Each path below is one point turned by a fixed rotation once a step. After each direction that follows a path, write how fast that rotation turns it, in deg/step (0 if it stays still).
Each turn is a multiple of 5 degrees from 10 to 175, or 0.
Path 1:
[ 33 -16   9 -16 -55   7  -3  21]
[ 24 -30  -4 -22 -48   8  19  22]
[  4 -39  -5 -12 -36  11  35  26]
[-15 -42   2   8 -27  11  38  28]
[-20 -34  19  31 -25   6  29  26]
[-12 -19  30  46 -32  -3  16  18]
[ 10  -6  31  47 -40 -14  10   9]
[ 32   1  24  31 -43 -23  14   2]
[ 44  -1  16   9 -36 -25  30   2]
[ 41 -10  14  -8 -20 -20  48   9]
[ 25 -16  20 -12  -2 -10  56  20]
[  6 -17  36  -5   8  -1  49  31]
[ -2 -10  52   7   6   4  30  35]
[ 2  0 61 12 -6  6  6 35]
[ 17   6  56   8 -24   5 -12  29]
[ 34   4  40  -7 -39   5 -14  24]
[ 39  -7  20 -26 -43   7  -3  24]
[ 29 -23   6 -33 -39  12  14  27]
[  8 -36   2 -26 -31  17  26  33]
[-14 -41   9  -5 -25  20  29  36]
Directions:
[ 15  -2 -16  13  12  -6  -8  29]
0
[-17   7  20  26   2   3 -17   3]
45
[ 10  13  21 -22  18   7  -7  11]
20
Path 2:
[-14  22  27 -15 -12  33  -7 -30]
[-21  -6  -7  30 -10  20 -42  -8]
[-19  -8  -1 -37 -30  -2 -29   8]
[-13  22  26 -11 -18  37  -3 -24]
[-18  -6 -12  24  -3  23 -46  -8]
[-23  -8   5 -35 -31  -9 -30   3]
[-13  21  25  -5 -25  39   0 -17]
[-16  -5 -14  14   3  27 -46  -8]
[-25  -6  10 -31 -30 -13 -31  -5]
[-13  20  20   0 -31  40   0 -12]
[-13  -5 -17   4   7  29 -48  -9]
[-26  -4  17 -25 -27 -17 -30 -11]
[-14  17  15   4 -36  40  -2  -5]
[-12  -3 -17  -5  10  32 -45  -8]
[-28  -1  21 -18 -26 -16 -30 -18]
[-14  13  10   8 -40  40  -4   2]
[-10  -2 -16 -17   9  31 -43  -7]
[-28   0  26 -11 -22 -15 -29 -24]
[-15   8   5  10 -42  36  -8   8]
[-10   1 -14 -27   8  32 -39  -8]
Directions:
[ -5  11  27 -10  -4 -13  14 -19]
125
[  7  -5 -16  -3 -22   4  -6 -29]
0
[  0   3   0  10  30   3 -14 -22]
115
Path 3:
[-22 -29   0   7  -6 -10  48   5]
[ 36   8  -3   1 -36  23  19  15]
[ 35   6  28  -5  -2 -33 -12 -23]
[-27 -38   0   1 -21 -31  -9   0]
[ -3  20 -16  -3 -30   2 -11  46]
[ 14  36   9  -2  25 -35  12   7]
[-21 -24  -1   8  -3 -20  47  -9]
[ 20   1   3  -1 -42  27  22  17]
[ 45   7  25  -5  -1 -26 -15  -9]
[-23 -31  -5   3 -16 -40 -10 -13]
[-18  16  -9  -3 -35   4  -8  43]
[ 22  34   9  -2  25 -29  11  23]
[-13 -15  -9  10   4 -27  45 -20]
[  5  -5  10  -1 -46  26  26  11]
[ 50   3  25  -6  -4 -15 -16   5]
[-12 -23 -12   4 -11 -47 -14 -19]
[-33  12  -4  -5 -37   1  -5  32]
[ 22  29  10  -4  22 -18  10  37]
[  0  -8 -14  10  10 -31  42 -22]
[ -5  -6  13  -3 -47  21  29  -1]
Directions:
[11  2  4  4  6 14 35 -9]
60
[29  4 -9  1  5 11 -7 25]
115
[ -1 -31 -22   9   9  -9   6   1]
120
[  7   3   9  17 -21 -24  11  12]
0
Path 4:
[-17  13 -43  25   0  15  19 -32]
[  7 -24  21 -52  -7  18 -10  19]
[ -1  43  -6  35 -21 -27 -11   3]
[  2 -45  17  -3  36   0  33  -3]
[ -5  27 -37   2 -11  37 -30  -6]
[ 13 -15  39 -33 -19 -36   6  -4]
[-24  15 -27  46   9  -5   9  27]
[ 29 -14  28 -24  20  34  10 -23]
[-20   9 -33   2 -19 -24 -46  -4]
[  6 -10  22 -10 -13 -10  59   7]
[ -9  16  -7  24  29  27 -37  27]
[ 32  -7   8 -15  -8 -14  10 -54]
[-50 -14 -28  -4  -8  -8  -8  31]
[39 27 29  1 -8 21 29  8]
[-19 -15   2  18  30 -20 -48  -7]
[ 14  -4 -31 -11 -21   6  48 -26]
[-30   1  23 -17  -4  16 -31  43]
[ 45  27   5  26   1 -25  14 -19]
[-43 -43  -5   0  24  10  -5  -9]
[ 32  32 -25 -22 -29  22   8   4]
Directions:
[ -9  -1 -10 -26 -29  -3  -2   2]
100
[-10  -5 -10  -2   5  28  22  15]
120
[ 14 -34  11   5 -11   4  -4   8]
175
[-16  -8  26 -21  14  -3   5  -7]
170
Path 5:
[ -5 -26  -5 -21  34  19 -15 -44]
[ 25  24 -30  41 -20  11  16 -12]
[-40 -23 -32  -4  34   6 -17  -2]
[ 39   5   4  18  16  23  23 -38]
[-43  22 -41  22  -3   4   3   8]
[ 13 -37  -1  -9  44  23  19 -13]
[ -7  52  -7  38   2   1  18 -17]
[-34 -29 -26 -22  18  25  22  14]
[ 24  13  24  36  35  -2  28 -14]
[-48  30 -21 -20  -4  15  20   1]
[ 15 -36  15  17  27  15  35  21]
[-25  53  12   0  17 -20  15 -13]
[-10 -19   0 -21  -8  40  36  30]
[ -6   7  33  30  28 -37  20   5]
[-15  30   4 -51  -5  22  19   8]
[ -3 -26  33  35  -7  -2  25  33]
[-14  29  15 -41  19 -35   8  -3]
[ 10  -1  29  -2 -27  40  13  35]
[-24 -10  22   3   0 -59   9   7]
[ 28  24  19 -47  -3  19  -2  22]
Directions:
[ -6  16 -15 -10   5  14 -15  25]
145
[ 13   6  13  -7  32  -8 -13  -6]
135
[ 14  -8   1  -7 -21 -12 -29   0]
10
[-21  -6  -8 -30   2  -6   0 -15]
155
Path 6:
[ -4  24 -25 -29 -32 -34  10  11]
[ -8 -13 -23  54  10 -10   9 -24]
[-24   6  34   3 -13 -24 -16  41]
[ 32   9 -22  -1 -15 -35  37 -11]
[-45   8 -24  34   4  -8 -25  -4]
[ 17 -17  39  20 -20 -23  17  27]
[-13  34 -29 -23  -4 -39  13 -10]
[ -1 -12 -17  62  -1   3  -6   5]
[-22  -1  38 -14 -27 -37  -4  17]
[ 20  15 -37  12  13 -25  41   0]
[-28   9  -6  37 -18  -8 -43   1]
[  3 -28  24   1 -19 -29  40  22]
[ -9  45 -25   2  19 -34   0 -12]
[  1 -20 -13  48 -30   4 -10  23]
[-24  -4  31 -16 -11 -46  14 -11]
[ 15  26 -36  24  22 -13  22  24]
[-13  -1   5  26 -44 -15 -36 -11]
[-18 -24   5  -3   5 -30  50  15]
[ 10  50  -9  22  15 -27 -18  -1]
[ -8 -27 -19  21 -49  -3   0  20]
Directions:
[ 12 -22 -10 -11  15 -15 -21   4]
0
[ 13  -3  15  -2 -29   3 -15  16]
130
Path 7:
[ 14  25 -24  -6 -17 -51  -5  18]
[-52 -23 -23  -2  -8  29  -1   2]
[ 40 -16  -5  40  27  -1 -21 -10]
[-18  12  22   2   0 -16  56 -17]
[ 13  22  23 -12 -22  43 -28  15]
[  6 -26   1 -29   2 -54 -15   5]
[-19  17 -51  -7  15  25  18  14]
[ -4 -10   2  51 -18  -8 -31 -25]
[  1 -28  30  -2  30   9  45  11]
[ 34  48   3 -18 -18  12  -3 -25]
[-38  -5  20 -16 -12 -30 -22  33]
[ 23 -30 -49 -17   2  24   1   9]
[-20  20 -11  33  25 -26 -12 -34]
[ -1 -11  24  32 -19  25  35  29]
[ 26  -6  28 -34   5   9 -16 -42]
[ -3  35  -1 -17  11 -33   7  43]
[-17 -19 -37 -10 -45  21 -13  -8]
[ -1 -19  -3  25  54  -9 -26  -1]
[ 16  10  -8  24 -16  -3  59  -9]
[-20  16  46 -10  -5  31 -26 -17]
Directions:
[-19  -1  10  13 -26  11 -12  10]
120
[ 31   0 -12  10 -22  -1   0   4]
160
[  7  12  16 -32 -11  -5  -5  10]
70
[  8  14   5   8  10   0 -33 -13]
145
Path 8:
[38  9  4 26 29 -8 -2 10]
[ 28  -6   3  17 -11 -25 -30 -20]
[ 25 -14 -25  25  11   5  10 -29]
[ 41  31   3  13 -12   9   2 -13]
[ -4  16  -9  46  -5  -5 -18 -19]
[ 15  17 -34  -2   6  17 -22 -26]
[ 12   8  12  24  -3  44 -13 -12]
[  9  26  -7  22  31   6 -30  12]
[ 14 -15   2   1   2  12 -48 -17]
[ 30 -17  -2  20  34  25  -3  -2]
[ 43  11  21  11   7  -9 -23   7]
[ 16 -23  -7  35   8 -20 -19 -20]
[ 48   1 -21   0   5   3   4 -24]
[ 25  13  16  42 -14   5   3 -16]
[  9  28 -31  25   7 -14 -18 -16]
[ 14   3 -12   7 -17  28 -23 -36]
[10 22 -6 31 21 35 -2 -3]
[ 11  25   6   8   2   5 -47   0]
[  2 -23 -11  20  20  20 -32 -16]
[ 43   2   5  -5  25  23 -14   3]
Directions:
[ 22 -19   6   2   1 -26  13  -1]
35
[ 15  20 -18 -22  13  -7   0   8]
155
[ -9 -20 -23 -12  -1  -6 -14 -18]
110
[ 14  -7 -20  14 -17   8  -9  21]
0
Path 9:
[ 11  -9  23 -24  27  -3  10  46]
[ 42 -11 -10 -26  10  11 -36   5]
[39 29 17 29 14  7 -7 20]
[ 18  24 -20   6 -20 -37 -31   5]
[ 30  -7  13  31 -28 -25  25  -8]
[  2   2 -21 -17   9 -48  33   3]
[ 30 -20 -26  -8   0  14  32 -30]
[ -4  26 -33   5  27  18  32  17]
[ -3  -6 -49   7 -25  29 -12   5]
[-15 -12   0  36 -12  14  16  44]
[-14 -40 -20 -11  -5 -20 -23  31]
[ 22 -46  22  16  24   8   1  11]
[  8   1 -10  -2  53 -18 -29  11]
[ 31  -2  -5  37   9  11 -31 -29]
[-14  31  -2  44  11 -31  -2  -1]
[-10 -17 -19  17 -27 -31  -3 -37]
[-21 -13  11  16  15 -15  50 -15]
[-25 -16 -35 -29  20   2   9 -28]
[-12  -4  -2  15  17  54  20 -14]
[-45  18 -22   0   6  20 -24  18]
Directions:
[-13   5   2  19 -31 -11  -6  10]
65
[ -6  16  25 -23 -12   7  -3  -8]
10
[ -8 -16   3  -7   1  21 -13  27]
35
Path 10:
[  1  31  13  29  40   4 -26  13]
[-51   4  -1 -21   3  30 -16 -10]
[ 14  43  32   1 -23  24   7 -16]
[  3  21 -21 -53   2  -3  22   3]
[ 11   4  18   5  19 -26  33 -41]
[  1  -3 -59  17   1   6  15 -17]
[ -6 -15   0  13 -42 -37 -15 -23]
[ 19 -32 -11   8 -29   9  25  36]
[ 30 -20   8  -4  18 -33 -34  20]
[-34 -22   6  25  30   7   5  30]
[  2   4  12  13   6  34 -51  -8]
[-33  35  14 -14 -18  10  -2  32]
[ 20   5  34 -40  10  26   8 -16]
[  3  47 -16  -3  32 -10  24  -1]
[-25  -9 -14 -14   6  -3   7 -56]
[ 14  23 -17  32 -38   1  23 -17]
[ 12 -25 -25 -35 -31 -26  -1  -1]
[ 23 -25  19  27   5 -30  30  15]
[  9 -35 -37  12  26   3 -28  13]
[-32  -6  25  37  -9 -14 -30  13]
Directions:
[-22 -19  23  -1  -3  -2  18  -8]
140
[ 11   3  11 -17 -31   2   3  14]
80
[ -9 -17 -23 -20   3  19   4   5]
170
[ 10  -6 -19   2 -13 -18  19 -19]
35
Path 11:
[-18  -5   4  35  25 -22  -1 -24]
[-22   0   3  27  44   6  14   4]
[-33 -14  25  25  18  14 -11  -3]
[-25  -6  25  34   3   5  25 -18]
[ -8  -5  37  28  20 -13  18  13]
[-25   5  21  34  14 -28  -8  -6]
[-33  21   4  25  27  -4  18   1]
[-38   5  31  15  17  12  -5  16]
[-36   7  33  20 -10   1  12 -16]
[-14  14  36  14   9 -13  31  10]
[-24  17  34  12  11 -30 -10   6]
[-37  34   9   8  14 -14  12 -10]
[-34  22  30  -8  21  10   7  16]
[-34  12  40  -5 -10   1  -1 -14]
[-13  21  35  -6   3 -14  34  -9]
[-11  18  38 -14  19 -28  -3   7]
[-30  30  12 -14  15 -21  -4 -23]
[-26  24  18 -25  27  10  15  -1]
[-22   4  44 -26   5   6  -8 -14]
[ -8  12  31 -20   3 -12  25 -32]
Directions:
[-16   8   4  30 -11  -2   3  19]
10
[ 27  14 -13   6 -15  14 -12   4]
0
Path 12:
[ 23 -23 -42  26  -3  10 -20   4]
[-33  -9 -16  -6  28   5  41   0]
[ 22 -41   4  29 -20   9   6 -22]
[-15 -13 -36 -24 -13  -9  26  29]
[-25 -34  -8  31   8  18 -22 -17]
[ 25  -7 -37   2  18   1  39   7]
[-36 -34  16   9 -21   4  20 -18]
[ 29 -30 -39   6 -15  -1  -9  22]
[-51  -9 -24   1  19   7  15  -6]
[ 34 -34  -4  33   5  15  12 -10]
[-22 -16 -21 -26 -17 -14  40   4]
[-10 -39  -7  32 -15  17 -28   4]
[  3  -7 -49 -12  29  -5  23   4]
[-23 -26  15  33  -8  17  22 -23]
[ 31 -34 -27 -14 -15 -11  14  19]
[-55 -13 -22  10  -8   9  -2  -6]
[ 33 -30 -20  24  26  14   4   6]
[-27  -8 -15 -10  -9  -7  47 -22]
[ 11 -44   2  25 -26  14  -9  19]
[-19 -10 -52 -21  14 -11   7  -1]
Directions:
[  6  28  21  -3   3 -16 -14   3]
0
[-13   4 -20   2  12   4 -28  11]
95
